128 stands for zero in the data rows.
Some points, one per row:
[114  88 150 107 137 114 137 126  88 102 139 109]
[ 88 170 110  84 105 160  83 116 104 125 139  90]
[126  92 169 114 175 158 171  93  73 102 108  85]
[194 130  62 182  78 119  96 117 138 174 138 218]
[127 156  96 206 112 132 147 125 126 135 141 157]
[ 71 100 119 115  94 128 162 127 106 115 138 113]
[116 163 162 128  98 117 155 133 131 126 170 146]
[107 154 101  74 144 132  52 140  71 150 162 102]
[101  94 134  99 188 121 125 125  60  98 134 127]
[ 83 154  86  58 154 119 139 104  53 150 118  85]
[ 94 126 103 116 162 106 179 110 141 140 120 118]
[ 85 143  76 167 114 151 114 119 157 136 130 173]
[106 140 140 114 213 118 142 175 167 150 121 117]
[134 111  93 170 120 143 137 135 216 114 127 161]
[191 133  93 169 155 111 185 149 154 193 182 161]
[105  99 108 142 167 118 194 123 158 115 138 121]
[202  84 178 105 232  80 116 231 138  90 132  99]
[ 76 117  68 117  89 139 149 143 217 128 146 207]
[174 141 163 124 124 101 119 147 188 106 132 102]
[ 71  91 107 100 133 134 130  99 136  88 123 115]
[ 74 152  86  94  95 159  76 107  99 122 139 103]
[100 142 101 133 135 132  96 123 204 148 110 162]
[ 92 139  78 167 132 122 102 123 131 201 146 198]
[143 153  93 100 161 130 128  94  51 166 103  79]
[162 127 124 127 103 176  99 148  84 136 125 134]
[150 124 119 132 148 134  99 121  87 130 108 167]
[169 111 169  88 157 123 132 119  86 117 119 107]
Then 14 other points, each followed by its number:
[121 126 118 138 106 114 125 116 140  98 138 135] 0
[169 115 120 141 114 150 188 112 105 132 123 183] 1
[180 107 146 106 121 162 142 154 122 144 126 113] 2
[100 108 117 165 119 153 113  88 184 144 122 181] 3
[ 80 127 144 197 120 141 112 135 184 178 111 173] 4
[154 108  89 147  95 154 172 134 101 113 141 184] 5
[ 90 127 134 145 113 110 169 163 136 116 122 124] 6
[109 125 165 111  97 146  78 103  92 125 118  99] 7
[ 62  92 105 122 119 133 218 147 128 134 106 133] 8
[ 72 125 134 165 195 116 110 140 168 198 134 160] 9
[169 142 140 142 115 147 116 135 120 180 123 132] 10
[100 117 193 123 115 126 151  93 166  76  90  82] 11
[ 82 196  51  57 187 160 151 115  25 179  69  56] 12
[ 69 130  90 130 187 119  78 147 167 207 135 135] 13
Which two of these numbered points are nearest to each point below, looking only along the 4 directions in which the first points spread most? Their numbers follow each, nearest first.
[ 96 114 112 130 131 107 144 113 149 149 120 105] > 6 0
[123 103 105 144 125 142 118  77 116 155 119 136] > 5 0
[186 101 144 130 169 124 182 127 151 149 154 143] > 1 2
[182 149 110 130 124 137 168 117 166 119 121 148] > 9 5
[118 121  90 164 113 142 200 137 102 114 133 126] > 1 5
[155 131 147 138 142 136 142 144 118 114 124 129] > 2 10
[146 134 137  85  91 114  90 142 134 131 163 133] > 13 0
[102 126 128 157 121 120 150 111 177 133 157 176] > 3 4
Here are 14 other points, each followed by its number:
[ 85 117 149 118 140 112 104 151 119 107 134  87] 0
[109 115  85 136 115  95  87 142 123 176 113 148] 1
[119 125 185  91 161 104  93 133  62 113 113 107] 2
[198 126 100 152  94 111  53  82 106 121 138 171] 3
[ 79 170  87 122 134 116 119 110  59 131 166  93] 4
[134  93  92 178 127 102 159 171 136 104 171 149] 5
[154 128 120 111 141 134 106  71  73 131 100  89] 6
[159 161 141 110  77 130 124 165  96  95 129 124] 7
[104  92 133 112 109 135 180 168 123 125 127 117] 8
[109 104 129 141 111 101 149 171 181 101 107 130] 9
[135 108 115 218 122 141 113 114 123 135 126 109] 10
[118 165  98  90 146  95 157 153  78 111 169  90] 11
[119 108 134 130 106 155  77 143 133 131 160 152] 12
[107 111 134 104 101 134 154 115 139 126 119 125] 13
The same question for these:
[ 54 130 111  83 101 159  73  85  77 154 109 112] > 4 6
[111 132 112  86 169 138 122 102  79 173  94  73] > 6 11
[162 178 187 117  77 165 156 140 123  85 145 129] > 7 12
[ 82 128 167 135 121 154  93 119 130 110  98 120] > 0 13
[ 74 109 112 137 160  96 128 141 208 123 136 142] > 9 13
[143  98  99 161 118 100 163 106 150 102 122 135] > 5 10
[117 135 152  89  94 151  86  78  83 119 148  90] > 4 6
[149 183 165  88  64 123  97 105 126 105 112  83] > 7 0
